Read these off the array that follows. Indices start at 0.
1) What is the entry in row 0 and column 2?
2) What is the entry just left of -0.01?
3) What is the entry in row 0 and column 1?
4) What is the entry in row 0 and column 0?
5) What is the largest entry?
6) What is the entry directly above -0.13?
7) What is the top entry of the column that holds the smallest entry?
8) What is the bottom-left entry?
[[ 0.09 -0.08  0.01  0.15 -0.03  0.12]
 [ 0.09  0.08  0.18 -0.05 -0.23  0.08]
 [ 0.09 -0.01  0.08  0.05 -0.09  0.11]
 [ 0.09  0.02  0.08  0.05 -0.13  0.11]]
1) 0.01
2) 0.09
3) -0.08
4) 0.09
5) 0.18
6) -0.09
7) -0.03
8) 0.09

data =
[[ -1   1  -1   1   1   0   2  -2   3   2  -1]
 [-20 -39  22  32  22  -7 -30  17 -14 -29  33]
 [ -4  -2  -2   0   2  -3   2   0   3   0   3]
 [  1   0   0   0  -1   0  -2   0   0  -1   0]
 [ -1   1  -1   1   1   0   1  -1   1   1   0]
 [-30 -37  30  38   3   1 -25  21 -14 -35  30]
 [  0   0   0  -1   0   0  -1   0   0   0   0]
 [ -3  -1  -1   0   1  -1   2   0   2   1   2]
 [  1   2  -4   5   3   0   2   1   9   1  -3]
 [  0   4   2   3  -5  -3  -4  -2   2   5   2]
 [ -2   3   0  -1   0   0  -3  -1   4   0  -1]
 [  0   0   0   0   0   0   0   0   0   0   0]
 [  0   0   0   1   0   0   1   0   0   0   0]
 [  9  26 -29 -36   6   6  32 -24  11  31 -16]
 [ -4  -1   3  -3  -4   3   1  -1  -2  -3  -2]]
The first entry on the main diagonal: -1
The top-right entry: -1
The bottom-left entry -> -4
Read off the 4th entry from the end, reading row by row.
-1
Read off the 5th entry in reading order.
1
The entry directly above the centre entry: 0
Read off the entry just left of the largest entry.
30
The third-last entry, reading row by row: -2
The centre entry: -1
The entry just right of 38: 3
Read off the first entry in the row that holds the smallest entry.
-20
The second entry from the end, reading row by row: -3
The top entry of the column that holds the largest entry -> 1
Read off the second entry on the main diagonal.
-39
The entry directly below the centre entry -> 0
Read off the entry in the bottom-right corner.
-2
Read off the last entry of the smallest entry's row.
33
Read off the entry just left of 31.
11
The bottom entry of the column that holds the largest entry -> -3
The first entry of the largest entry's row: -30
Read off the entry just right of -36.
6
The 2nd entry, reading row by row: 1
The entry directly below the largest entry: -1
Read off the entry directly below -25.
-1
Read off the maximum.
38
The fifth-last entry, reading row by row is 1
The entry directly above 21: -1

Questions about the array below.
1) Find the top entry of the column that holds the smallest entry.
2) Find the 2nd entry on the main diagonal.
3) Find the 1st entry, reading row by row.
4) Find the 3rd smallest entry.
5) Find the 1st entry on the diagonal from the top-right corner.
6) Find the entry just right of the smallest entry.
7) Find the entry directly above the smallest entry.
8) Find the last entry, reading row by row.
[[58 53 54 56 57 59]
 [57 57 59 56 59 60]
 [57 56 55 56 56 59]
 [60 21 46 77 38 47]
 [57 55 57 54 58 60]
 [85 69 79 27 42 46]
 [59 54 54 56 59 62]
 [55 57 55 57 56 52]
 [55 57 55 56 56 54]
 [96 74 88 18 35 40]
 [58 34 50 66 44 52]
 [60 55 53 51 58 66]
 [59 57 54 44 61 76]
 [59 54 53 50 58 65]
 [32 72 83 75 86 96]]
1) 56
2) 57
3) 58
4) 27
5) 59
6) 35
7) 56
8) 96

m =
4 -1 26 3 -15
-4 1 -10 9 14
5 1 4 4 -2
0 4 -21 3 -38
-4 -4 -4 -5 32
-2 8 3 -3 -10
Counting starts at 0.
Which number is the entry directly below 0?
A: -4
Which number is the top-left entry?
A: 4
Which number is the entry in row 2 and column 0?
A: 5
The bottom entry of the column that holds the largest entry is -10
Which number is the entry in the bottom-left corner?
A: -2
The largest entry -> 32
The entry in the top-right corner -> -15
The entry in row 1 and column 0 is -4
Which number is the entry directly below -15?
A: 14
Which number is the entry at row 0, column 2?
A: 26
Which number is the entry directly below -5?
A: -3

Read these off the grid that follows. Counting starts at 0.
1) Report the entry at row 2, column 1.
2) Report the entry directly below the smallest entry.
3) Report the entry at row 0, column 1.
4) Report the entry directly above the smallest entry.
5) Report the entry in the bottom-right corner.
6) Report the entry at row 1, column 0.
7) Report the entry in the top-right corner.
8) Report the entry in row 0 and column 0.
-5 17 -5 3 -5 18 21 16 -1 -4 -3 12 -1 2 -6 20
-2 5 -2 2 -2 6 8 8 8 -3 -4 6 -7 7 -7 8
-1 11 -2 -2 -1 15 18 9 2 -2 -4 8 -5 4 -8 18
15 -38 12 -45 22 -17 -21 -47 -27 18 -7 -37 -2 -30 -2 -13
-19 -8 -17 6 -20 -20 -17 -7 2 -19 -4 -1 -19 -3 -15 -20
-11 -2 -13 -5 -10 -10 -6 -9 -10 0 0 -2 -9 -14 -11 -7
1) 11
2) -7
3) 17
4) 9
5) -7
6) -2
7) 20
8) -5

24 11 -23 5 -27 11 20 36 -39 -19 2 9 10 -16
The last entry: -16
The 3rd entry from the left -> -23
Find the 3rd entry from the right.
A: 9
Find the fifth-last entry.
A: -19
The entry just right of -19: 2

array([[-13,  11, -14, -13,   8,  -9,   5, -21,  15],
       [ 26, -14,  -5, -15, -14,  25,  -4,  19,  -3],
       [  6,  -8, -19,  47, -21,   8, -22, -14, -31],
       [-37,  31, -11, -11,  11, -40,   2, -30,  20],
       [-19,  21,   4, -21,  -3, -22,   8,   0,  21],
       [ 10,  -6,  -4, -13, -14,   8,  -5,  21,  -2],
       [ 27, -19,  16, -14,  -1,  20,  -1,  23,  -7],
       [ 13, -21,   9,   8,  25,  19,   1,  -7,  -9],
       [ 13, -25, -27,  28,  -5,  28, -13, -22, -23]])
Counting starts at 0.
The entry at row 0, column 0 -> -13
The smallest entry is -40
The entry at row 2, column 0 -> 6
Give the entry at row 1, column 2.
A: -5
The entry in row 2 and column 1: -8
Give the entry just right of 31.
A: -11
The entry at row 1, column 0 -> 26
The entry in the bottom-left corner -> 13
Give the entry at row 0, column 1.
A: 11
Give the entry at row 2, column 2.
A: -19
The entry just right of the smallest entry: 2
Give the entry directly below the centre entry.
A: -14
The centre entry: -3
The entry at row 0, column 2 -> -14
The entry in the top-right corner: 15
The entry just right of the largest entry: -21
Give the entry directly below the largest entry.
A: -11
The bottom entry of the column that holds the largest entry -> 28
The entry just left of -31: -14
The bottom-right entry -> -23
Give the bottom entry of the column that holds the smallest entry.
A: 28
The entry directly below 2: 8
The entry just right of 0 -> 21
The entry directly above the centre entry is 11
The entry just left of 15 -> -21
Give the largest entry.
A: 47

Read these off the array that follows. Rows and columns are numbered from 0.
1) Which number is the entry at row 0, column 2?
2) Which number is the entry in the bottom-right corner?
3) Which number is the entry directly above the largest entry?
4) Which number is the entry in the top-right corner?
5) Which number is the minimum?
[[52, -16, -48, -41, -30, -7, 21, -15, -47, -26, 51, -30, 40, 44],
 [-20, -18, -52, -27, 15, 53, 42, -21, -42, 35, 42, -1, 40, 34]]
1) -48
2) 34
3) -7
4) 44
5) -52
